Each row is where one point has got to under a steady rotation. How many ticks took it there?
The counts run from 0 to 462.
[-20 -12 -42 -26   1  14  -1 -32  28  25  17 -34  11  33  28  -6 -30  52
  15  -2  30  18 -17 -12 -16   4 -24  -7   0  19 -32 -14   4 -10  -2]
294
[  4  -1 -28 -19  -7  -5  -9   7   5  -2  28 -37  13   8  45  -5 -43  47
  13  27  20  -6 -22  -4 -16  -1 -28 -42  -4 -25 -21 -10  -4 -11  11]
213
[  4 -45 -26  -8  12  13 -11  22  22 -13  21 -27 -27   7  24 -19 -39  59
  -4  -3  13   8 -42 -11 -14  -7  -9 -33 -10 -24 -23  -7   5  13  21]
129
[  3 -43 -39   8  -5 -18  -7  -7  -3  40  30 -36  -6  27 -12 -14   2  24
   6  32  40 -32 -14 -16 -21   0 -39 -29  22  -9 -13 -14 -17   3  17]
78
[-22 -28 -24  22 -25  -6   0 -12  49  34   2 -30 -17  16  22 -16 -24  28
  -1  -3  60  -9  -2  -3 -16  -4 -27 -29 -11 -23 -14   0 -11   8   0]
300
[-24 -29 -14 -11  35  11 -18 -13  32  -4  20 -18  15  32  17  30 -60  42
   9   9  12 -23 -14 -26  11  13 -12   0 -19 -23  17 -28 -10 -13  24]
348
[-25 -36 -45  14  10 -10  -7  -2 -12   7  17 -41  17  56  10   9 -23  19
 -19  19  14  -2   3  -5  20 -11   4  -9 -30 -27 -12 -35  25  12   5]
456
[ 14 -46 -31 -13  16   0 -10  24  28 -10  17 -38 -11   3  33 -17 -43  53
  -6  16  28  -7 -17 -11 -11   4  -7 -30  -6 -28   5   7   2  19  30]
243
[-55 -35 -44  -9   4  12 -12   1  10  23   5 -35  37  30  -1   8 -20  46
  12  -4  22 -20   6  -7  -4  10 -17  -4  26  17  -6  -9 -15 -26  19]
289
[-43 -32 -39   4  12  29  -2  -1  16   2  -2 -21  11  46  15   2 -35  47
 -12 -25   9  17 -21  -6  12  -9  10   5 -30   7 -27 -26  33   4  -9]
147
[-11 -18 -42 -15  20  16 -11   1 -22  -2  27 -28  30  50   7  23 -45  38
  19  23  -9 -11 -31 -21   8   0 -11 -11 -18  -4  -6 -41  19 -17  15]
230
[ -6 -47 -32   0 -26  14 -13  18   6  17 -14 -46  -8  17   1 -28 -13  58
  17  -1  35  -3  -7 -29 -18   1 -12 -30  19  -6 -11  12  -5  17  20]
48
[  3 -16 -43  -5   1 -19   5  11   4  -2  39 -39   7   9  39 -16 -23  35
  -4  28  27  -8 -28  17 -18 -14 -20 -44  -7 -22 -34 -15   6  -4   9]
214
[-43 -36 -54   8  13 -16 -18  -8   1  22  16 -34  26  45  13  15 -10  29
   0   7   6   5  16   7   5 -17  -6 -16 -21 -16 -31 -18 -12  13   6]
316
[-20 -34 -41 -10   2  -8  -9   1  29  19  20 -38   7  -2  20 -17 -15  53
  13   5  33  -9  -4   1 -27  -2 -29 -36  30  -3 -23  13 -26  -9  21]
298
[ -8 -22 -32  -4  -1 -26   4 -28  36  16  36 -38  -9  22  41   1 -31  27
 -13  18  44   4   0   9  -5  -4 -24 -25 -29 -26 -18 -18  -8   5  -4]
439
[ -4 -46 -33  14  -5  19 -24  38 -18  -7  -5 -35  -4  30  -6  -8 -30  52
  15   8   7 -21 -14 -38   4   1   2 -25   0 -23  11  -4  13  19  33]
251
[  9 -29 -39   1 -25  24  -9  11  -7  17  -8 -41 -12  33  -1 -28  -9  63
  22  -6  23   3 -33 -27 -22  -1 -16 -24   9   3 -23  -3  17  18  11]
277
[-21 -29 -25  22   3   4  -7  -7  -6  10  10 -17   2  61   5  24 -38  11
  -6  12  19 -14 -17 -25  21  -5  -5  -3 -50 -33   4 -46  18   1   0]
228
[-54 -42 -21  12  13   9   7   2  62   8  -7 -13   2   8  16   3 -43  34
 -16 -22  52 -12 -12  -4  -4  -2  -2  -3  -6   0   5  -6  -1 -20  13]
152
[-18 -21 -31 -29  22  14  -8  19  11 -19  22 -43  22  13  45  -2 -54  53
  -2  11   8  -1 -29   3  -6   2  -3 -15  -8  -4  -9 -12  18 -10  16]
10
[-36 -13 -20   9   3   4 -20 -30  15  32  14 -21  18  54   8  37 -41  21
  16   5  18 -12   9 -25  11   0 -26  -7 -31 -30   5 -40 -20 -12   2]
89
[-23 -40 -38  -5  43   2 -14   9  19  -9  22 -37   9  27  25  12 -38  45
 -12  -7   1  11  -7   8   6 -11  11 -11 -30 -20 -21 -14  10   7  21]
121
[-17 -46 -34  27 -12  13   2  22  -5   7 -11 -42  -1  44   6 -11 -19  21
 -21   5  32 -17 -18  -8  14 -10  11  -8 -26  -9   9 -20  47  25   2]
253
[-15  -8 -33 -21  12  12 -18 -28   1  15  27 -35  32  48  17  26 -45  35
  25  16  10   0  -3 -22   8   4 -30  -9 -21 -11  -5 -39 -16 -15   7]
90
[-37 -44 -36  33 -12  14  -6 -15  14  44  -8 -16  -6  54 -26   1  -8  27
   3 -15  41  -8  -2 -31   3  -5  -8   1  -6   2  -5 -25  -2   9   3]
283
[  3 -51 -26   3   1  28 -19  18 -10   3   6 -21 -25  34 -10  -8 -27  56
  16  -1   9 -10 -39 -47  -8   5  -4 -12  -8 -11  -1 -19  10  23  30]
137
[-13 -17 -31  15 -33 -10  -7   8  -3  27  10 -40   6  23   6 -12  -9  32
  15  34  46 -42  -8 -16 -23   5 -36 -43  25 -14   5 -10 -11 -17  17]
77
[-52  -2 -31   4   7  -5  -3   7   8   7  25 -19  39  24  30  22 -44  34
   3  12  25 -16  -9  15  -7 -10 -11 -26 -16 -30 -14 -26  -7 -49  -1]
93
[-34 -20 -34  17  -2   0  -3   1  -3  10   7 -34  31  53  16  22 -38   7
 -14  24  29 -25  -6  -6  19   4   3  -6 -33 -22  18 -41  22 -16   2]
457
[-43 -21 -32  16   1   7 -21  -5 -18  25  14 -22  35  40  -4  19 -17  39
  34   4   7 -14  -9 -21 -10  -2 -25 -16  -4 -17 -15 -29 -23 -29  13]
314
